The rows of T fall into a few groups, which share some directions, and each row is roughly a mix of its group's hidden directions, except some rows that fit no group.
T, 99 rows:
[[  7   4   0 -17 -14  -4   7  -3  -6  -2 -18  26  -3]
 [  5  10 -14 -17  18  -4  -4 -13 -18   0  12  -1   3]
 [  8 -13   5  17  -7  27  -3  12  10   0  -1  -6   1]
 [ 13   9   4  -6  16  -3 -15 -10  18 -10   8   9  13]
 [ -7   4   2 -13 -15 -12  10  -6 -12  -4 -15  21  -8]
 [-10  20   4 -10  13 -22   1 -12  -9  -3   9   2   2]
 [ -4   8  15  19 -12  19   2  -2 -17   0   7  -1 -10]
 [ -6  18   4   9   1   6 -18  -2 -14 -18 -11  12  -1]
 [ -8  13  -7  14  -7 -10  -3 -15 -13  -5 -18  -2 -14]
 [ -8   9 -16  -4   9   9   2 -14  -2 -15 -13  21  -3]
 [  3   1  16   8  -6  26   0  -1  13  15  -1   6  13]
 [ -2 -10 -11 -20   5 -15 -16  10  -2 -15  -9   9  -3]
 [-10   8 -15 -11   3  -7   8   2  12  -8 -18  21  -6]
 [ -8 -12   4  -5 -10 -22  13  16  13   9  -2 -10  -6]
 [  7   6  -9 -19  13 -16  -9  -5  -2 -15  16   8   1]
 [-15  -4   1  17  20   1   3  -2  -1   1   9 -22  -8]
 [  7  -9  11   3   5  11   8   8  19  12  17  -7  15]
 [ -7  10  -4 -17 -11 -20   9 -11 -11   0  -8  16  -6]
 [ -5 -10  -6  16  22   9   4  -1   4   5   3 -21 -10]
 [ 15   1   8  -3  -4  11  -3   0  23  -3   2  13  21]
 [ 10 -15  -6 -11  13 -16 -14  12   3  -4   3  -3  18]
 [  3  14   2  -3   0  23   6  -5   9  -7  -6  20 -16]
 [ -6  -6 -15 -12   5 -23  -9   9 -11 -16   1   6  -7]
 [ -5 -22  -6  -8   5 -16  -8  19  13  -3   4   7   9]
 [-17 -15  -2  -5   3 -24   6  12  12   4   0  -2  10]
 [ -6   6   8   6   2  -3  -8  17  13   2   1  18  24]
 [-13   2   8 -11  -6 -23   7  -3 -18  -6 -10  15   0]
 [ -9  -6  -8 -13  -3 -17  11  11  23  -2 -12  10   1]
 [ -2   1  -7 -16   2 -23   5  11  20   5 -11   7   5]
 [ -5  14   3   9  -4   8  -8 -18 -19  15  14  -3   3]
 [ -2 -12   0   6  14 -12 -11   6   7   7  20 -16  14]
 [  2  19  -2   1  -3  15   5 -17 -16  -4  -8   6 -17]
 [ 10 -12  10  -3  -6 -10  -2  15  21   8   8  -8  16]
 [-11  16  -9   1  12   5   0 -19 -21  -5  -7   9  -5]
 [  1   7 -12 -20  -8  -7   2 -12 -14  -7 -12  11 -16]
 [ -1 -13   6   2  -7   5  -8   6  23   7 -18  15  10]
 [  1  -1  12  19  -9  15  12  -1  19  14  -7   1   7]
 [  5  13  -7 -16  10  -9  -9  -5  -9 -21  10  15  -3]
 [ -6 -17 -12 -13   1 -19   8  11  20  -3  -7   0  -1]
 [ -5  16  -8   1  13   0  -6 -12 -28   2  -2  -3 -12]
 [  4 -20   4   6   0 -10  -9  19   3   6  14 -19   6]
 [  2 -17   3  -9  -7 -21   7  12  15  10   2 -16   1]
 [  7  26   9   1  -8  21   0  -6   8  -2   7  10  -4]
 [  9 -16   8  -2  17  -8 -11  15  -2  -8  -2   0  21]
 [-11  15  -2   6  14  -5  -7 -10 -28   6   2  -4  -1]
 [-27  10   3   7   9 -11   6  -9 -15   4  -1   9  10]
 [ 15 -14  -2  -7  -7   2  -2  14  28  -5   0   3   7]
 [ -5   7  11  23  -7  16   6  -8  -4  18   2 -13   2]
 [-20  20   1  -5  -9 -17   4 -14  -9  -1   9   2  -9]
 [ 10 -12  18   9 -15   3   0  11   4   8  14 -18   1]
 [ -5 -25  -3  -4   0  -8  -1  23  15   0  -6   4   6]
 [ -2   0 -10  -5 -17  -6  15 -11   0   4 -22   8 -16]
 [  4 -20   7  16  -1   2  -7  14  -1   3   3 -19  16]
 [ 12   9   6   8   1  11 -13   5   9   3  19 -14  17]
 [ -2  10 -19 -15  -8   2   6 -12   7   1  -4  14 -20]
 [  5  -4   9   4   7 -13 -12   7  -3   3  12 -17  25]
 [  0   2   2  14  12  19 -15  -8 -16  -7  11   4  13]
 [  4  14   2   2   3   3  -2 -14 -27   8   3 -14 -14]
 [  0  -7 -23 -17   6 -10   5   1   8  -9 -14   3 -16]
 [ -2 -21  11  19   2   0   1  11  -8   5  -4 -20  10]
 [ -3  -1 -13 -14   6 -19 -13 -10 -13   5  19  -1   0]
 [ 12 -21   2  11   8   7  -8  16   5   2  -1 -15  15]
 [ 10  -6   0 -12   2 -23  -4  14   9  13   3 -16   4]
 [ 19 -11  14  -6  -3   7   5  -4  14   6   6 -17  15]
 [ -2 -14 -14 -19   1 -20  -8   7   5  -9 -12   8  -5]
 [-23  -6   5   7   0 -22   3  19   1   9   3  -2   6]
 [  1 -13  11   9   8   8 -15   9  19   8  -1  -7  18]
 [ 10 -22  10   1  -5  -2  -3   9  16   3  13 -13  15]
 [ -1  16  -5 -13  -5   2  -8 -13 -24  -9  -7   9 -13]
 [ 17 -18  -6   2  18  16   4   8   7   4 -15  -1  -2]
 [  1   3   9  10   2   9   0 -10   3  21  22  -7  15]
 [  9 -10   7  12  26   7  -4   9   2   1   2 -16  12]
 [  3 -26   4   6  -3   1  -5  16  16  -4  12  -5  13]
 [  7  11   2   3 -11  10  30  -8   2   0  -8   0 -13]
 [ -7  17  11  14 -12  10  14 -13  -8  11   1  -9  -8]
 [ -7  -8  11  20 -20   2   5   2  -9  10   1 -19   4]
 [ -2   0  -8 -10   0  -6   3  -9 -20  14  24 -12  -3]
 [ 10   0  15  11  -3  -4   1   3 -11  12   2 -19  22]
 [ -4  -8  -1  -2  14 -11 -23  13   3 -10  12   7  15]
 [ -4  26  -4 -12  -2  -1   9 -17  -1   1   0  13 -14]
 [  0  32   3  -8  12  -1   2 -15   1   0  11   4  -3]
 [ 14  -3  21   7 -14  16   5 -13   1   6  11 -11   6]
 [  5 -12  -7 -12  27 -13  -9   8   3  -9  -1   5   7]
 [  5   9 -10 -13   8 -13   1  -3 -11 -23  -8  -2 -16]
 [  1 -11  -3 -11  -3  -5  -3   9  20  -7 -11  24   6]
 [  7  -9   6  20  -7  10   4   4  -3  15   0 -24   8]
 [ 14 -14  15   1 -19   4   6   8  16   5   8 -13   0]
 [  6  -4 -13 -26  -1 -13   4   0   3 -11  -1  19  -6]
 [ -4  16   7  18  -5  15   7 -10 -18   8   3 -14  -5]
 [  5 -17   2  -4   8   1   7  10   8  13  15 -25   6]
 [  0   0  -2  -2  -7   1  -4   4   5 -16 -30  17  -8]
 [ 12 -11   7  -2 -11   3   0  15  28  -2   2   6  11]
 [ -7   4  11   0  -1 -24  -9   2 -10   0  13 -11  20]
 [ -6   2 -20 -11   7   5  -7  -4  17 -11   7  11 -18]
 [ -4  -7  11  18   7   5  -8  10  13   9  15  -4  20]
 [ -1 -17   3  -4  -1 -21   0  19  11  10   6 -15   6]
 [ 12   1   1 -16   7  -2 -15 -12  22  -5 -10  11   7]
 [ -3  15   0   7 -10   6   9 -21 -16  16   6  -7  -8]
 [  2  17 -12 -23  10 -13   1 -12   2  -2   1  14  -7]]

Here is one row of each group, with its name. Which group are the others in?
[ -9   9  -7   9   7  10  -3 -13 -28  -5  -1  -1 -15]	<102>
[ -5  -7   8  14  11   3  -3  27   2 -11  11  -4  11]	<50>
[-12  14  -7 -13  -6  -6   9 -13  -2  -5  -5  18 -19]	<25>

[-21 -14  -5  -2   7 -26   4  12   5   4  -1  -3   7]	<102>
[  6  18  12  16  -3  14   6 -19   9  10   5   3   7]	<50>
[ -2 -27   2  13   7  -7  -1  11  -7   4  -5 -19   9]	<25>
[-15  -8   5  27  -5   2  -5  14  -1   1 -15  -7   2]	<50>
[-19  14  -2   7   6 -11   4 -13  -5   4  17 -16  -9]	<25>
[ 10 -11 -20 -11  26  -6  -6   2  10   1   0  -4  -1]	<25>
[  7   6   5 -15  15 -25   0  -2 -12   2  -2   3  16]	<25>
[  5 -19  -7 -14  -3 -10  10  -4  18  18  -1  -8   1]	<50>
[-24 -11 -11   9  -1   4   7   6  -2 -16  -6  12 -13]	<102>
